Every row has a hidden score from 0 to 15. What is each row's score? 7 is about the middle.
{ 0.559, -0.370,  0.436, -0.229, -0.238, -0.400, -0.036,  0.387} ~ 7
{-0.348,  0.511,  0.385,  0.522, -0.170,  1.234, -0.006,  0.057} ~ 3
{ 0.660,  0.633, -0.472,  0.546, -0.490, -0.330,  0.368,  0.305} ~ 5
{-1.887, -1.179, -0.307, -0.556,  0.510, -0.552,  0.637, -0.069} ~ 13
{ 0.790,  0.221,  0.557,  2.194,  1.558, -1.249,  0.131,  1.653} ~ 0
{ 0.291,  0.079,  0.652,  0.916, -0.207,  0.237, -0.103, -0.017} ~ 4
{ 0.263, -0.320,  0.409, -0.148, -0.375,  1.886, -0.262,  0.251} ~ 3
{ 0.144, -0.652,  1.892, -0.847,  0.118, -1.141, -0.476,  0.622} ~ 8
{ 1.835,  0.677,  0.390,  1.780, -0.995, -0.373, -0.396, -0.190} ~ 3
{-1.274, -1.303, -0.690, -0.784, -0.330,  0.138,  0.990, -0.253} ~ 12
{-2.736, -1.436, -0.589, -1.307,  0.403, -0.841,  1.451, -0.305} ~ 15
{ 1.392,  0.901,  0.545,  0.648, -0.439,  2.707, -0.923,  0.102} ~ 0
{ 0.821,  1.369, -0.778, -0.056,  0.314,  1.129, -1.521,  0.068} ~ 6
{-0.336, -0.037,  1.689,  0.170,  0.388, -1.270,  0.461,  1.259} ~ 3
{-0.376, -0.362, -1.405, -0.112, -0.553,  1.169,  0.513, -0.376} ~ 8
{ 0.841, -0.561,  1.773,  0.018, -0.273, -0.026, -0.057, -0.291} ~ 6
{ 0.137,  0.531, -0.861, -1.094,  1.099, -0.160, -1.144,  0.136} ~ 11
{ 0.047, -0.152,  0.533, -0.245,  0.063, -0.136,  0.218, -0.212} ~ 8
{-0.422, -0.284, -0.267,  1.170, -1.885,  0.635,  1.766, -0.846} ~ 5
{-1.797, -0.464, -1.263, -0.086,  0.181,  0.029,  0.006, -0.136} ~ 12
{ 0.218,  0.707, -1.267, -0.596,  1.109, -0.344, -1.735,  0.662} ~ 10
{ 0.291,  0.560, -1.087, -0.211,  0.158,  0.082,  0.036, -0.287} ~ 9
{-1.513, -1.722,  0.696, -0.887,  0.912, -1.752,  0.273,  0.440} ~ 14
{-0.005,  0.199,  1.372, -0.633,  1.065,  0.570, -0.770,  1.325} ~ 3
{ 1.392, -0.183,  1.113,  1.851, -0.746,  0.091,  0.322, -0.323} ~ 2
{ 0.718, -0.413,  0.310, -1.114, -0.061, -0.440,  0.640, -0.131} ~ 10
{ 0.242, -0.094, -0.552, -1.639,  0.304,  0.594, -1.493, -0.603} ~ 14
{ 1.775,  2.418, -1.468, -0.275, -0.391,  1.944, -1.073, -0.209} ~ 3
{-2.836, -1.652,  0.514, -1.964,  0.892, -0.219,  0.708,  0.562} ~ 13
{ 0.678,  1.245, -1.218, -0.289,  0.879,  0.349, -2.364,  0.539} ~ 8
{ 0.352, -0.785,  0.242,  1.062, -1.593,  0.222,  1.274, -0.522} ~ 5
{ 1.749,  0.419,  0.748,  0.988, -0.208, -0.251, -1.265,  0.382} ~ 3
{ 0.229,  0.860, -1.484,  0.617, -1.195,  1.884,  1.297, -0.525} ~ 3
{ 1.292,  1.497, -0.779,  0.364, -0.445,  0.757, -0.810,  0.084} ~ 4
{ 1.218,  0.676,  0.687, -0.417,  0.709,  0.628, -2.194,  0.250} ~ 6
{-0.973,  0.027, -0.400, -0.463, -0.359,  0.437,  1.430, -0.388} ~ 8
{-3.091, -1.365, -0.465,  0.365,  0.286, -1.522,  1.596, -0.266} ~ 14
{ 0.655, -0.069,  0.085, -0.609,  0.716, -0.023, -0.149,  0.062} ~ 8
{-0.688,  0.667, -0.871, -1.417, -0.201, -0.908,  0.108, -0.850} ~ 15
{ 1.117,  0.576,  0.784,  0.828, -0.735, -0.318,  0.985,  0.271} ~ 1
{-0.595, -1.530,  1.372, -2.078,  0.479, -2.026,  0.016, -0.562} ~ 15
{ 0.296, -0.211,  1.521,  0.034,  1.133, -0.270, -1.454,  0.734} ~ 6
{-1.349, -1.204,  0.096, -1.460,  1.243, -1.122,  0.721, -0.375} ~ 15
{-0.924,  0.475, -1.770,  1.405, -0.685,  0.790,  0.882, -0.238} ~ 5
{ 0.851,  1.542, -1.660,  1.747, -1.304,  0.198,  0.629,  0.207} ~ 2
{-0.907, -0.292, -0.224, -0.067,  0.242, -0.357,  0.223,  0.216} ~ 9
{ 0.095,  0.670, -0.226,  0.688,  0.385,  1.883, -0.215,  0.325} ~ 1
{ 0.542,  0.288, -0.647,  1.650, -0.759,  1.092,  0.723,  0.038} ~ 1
{-1.841, -0.923,  0.411, -0.957,  0.370,  0.158,  0.619, -0.087} ~ 11
{ 0.581, -0.188,  1.499,  1.959, -0.887,  0.123,  1.110,  0.102} ~ 0
{-0.347,  0.697, -0.636,  0.234,  1.002,  1.712, -0.554, -0.020} ~ 5
{-1.628, -1.050, -0.232,  0.033, -0.690, -0.290,  0.742, -0.450} ~ 11
{ 0.740,  0.391,  0.598,  0.772,  0.532, -0.316, -0.172,  0.649} ~ 3
{-0.197, -1.501,  1.739,  0.540,  2.115, -3.434,  1.643,  1.626} ~ 6
{-0.798,  0.331, -0.611, -0.159,  0.141,  1.273, -0.263,  0.107} ~ 6
{-0.268, -1.083,  0.658, -0.285,  1.485, -1.324,  0.237,  0.530} ~ 10
{-1.869, -1.751, -1.062,  0.657, -0.302, -1.713,  1.256, -0.275} ~ 14
{ 0.722, -0.155,  0.422, -1.006,  0.450,  0.566, -1.347,  0.553} ~ 7
{ 0.204,  0.596, -0.992,  1.087,  0.105,  0.814, -1.165,  0.515} ~ 4
{ 1.481,  1.435, -0.728, -0.496, -0.912,  0.991,  0.821, -0.775} ~ 5
{-0.408,  0.157,  0.382, -0.115,  1.363, -1.273, -0.958,  0.183} ~ 11
{ 2.069,  0.380,  0.320,  1.024, -0.489, -0.986,  1.250,  0.007} ~ 3
{-0.657, -0.143,  1.463, -0.196,  1.235, -0.780, -0.663,  1.391} ~ 5
{-0.500,  0.114, -0.429,  0.104,  0.653,  0.728, -0.929, -0.139} ~ 8
{-0.089,  0.687, -0.777, -0.875, -0.141, -0.099, -0.269, -0.803} ~ 12
{ 0.404,  0.072, -0.354, -1.749,  1.039,  0.053, -2.961, -0.195} ~ 15
{ 0.284,  1.016, -1.610, -0.127, -0.276,  1.716,  0.152, -0.414} ~ 6
{-2.654, -1.092, -1.041, -1.131,  0.404, -0.336,  0.750, -0.322} ~ 15
{ 0.469,  0.064, -0.849,  0.590, -0.495,  1.201,  0.035, -0.569} ~ 6
{ 0.496, -1.535,  1.538, -0.628, -1.107, -1.948,  1.245, -0.145} ~ 11
{-0.084, -1.844,  1.097, -1.321, -0.506,  0.034, -0.221, -0.854} ~ 14
{-0.005, -1.420,  0.926,  0.281, -1.193,  0.535,  1.123, -0.249} ~ 6
{-0.388,  0.404,  0.038,  0.924,  0.329,  1.122,  0.383,  0.135} ~ 2
{-1.443, -0.521, -0.863, -0.454,  0.695,  0.499, -0.082, -0.387} ~ 12
{ 0.132,  0.521,  0.288,  0.097,  1.344, -0.943, -1.524,  0.369} ~ 9
{ 1.387, -1.281,  1.691,  0.795, -0.484, -0.689,  0.523,  0.202} ~ 4
{ 0.465, -0.156,  0.775, -0.464, -0.040, -1.112,  1.156,  0.106} ~ 7
{-0.766,  0.861, -1.222,  1.671, -0.260,  1.654, -0.360, -0.023} ~ 2
{-0.491, -1.446,  0.579, -0.324, -1.555, -0.262,  0.446, -1.083} ~ 13
{-0.603,  0.248, -0.028,  1.098, -0.529,  0.564,  0.738, -0.195} ~ 4
{ 0.298, -0.384,  0.191,  0.476,  0.366, -0.864, -0.330,  0.876} ~ 6
{ 0.356, -1.034,  0.908, -0.568,  0.050, -1.119, -1.117, -0.714} ~ 14
{-0.268, -0.778,  0.798, -0.261, -0.477, -0.783, -0.110, -0.661} ~ 12
{-0.144,  1.352, -0.355,  2.489,  0.088,  0.493,  0.894, -0.172} ~ 0
{-0.140, -0.812,  0.586, -1.757,  1.211, -0.812, -0.969,  0.701} ~ 12
{ 0.910,  1.409, -0.976,  2.106, -0.206,  1.800, -0.962,  0.083} ~ 0
{-1.817, -0.357, -0.653,  0.094, -0.073, -0.461,  1.375, -0.443} ~ 11
{ 0.746, -0.075,  0.328,  2.148, -2.022, -0.072,  1.003, -1.126} ~ 4
{ 0.147, -0.055, -1.513,  0.177, -0.908,  1.369,  0.993, -0.775} ~ 7
{ 0.291, -0.363,  0.063, -1.072,  0.715, -1.454, -2.197,  0.068} ~ 15
{ 0.187,  0.733, -1.012, -0.536, -0.771,  1.258,  0.800, -0.809} ~ 8
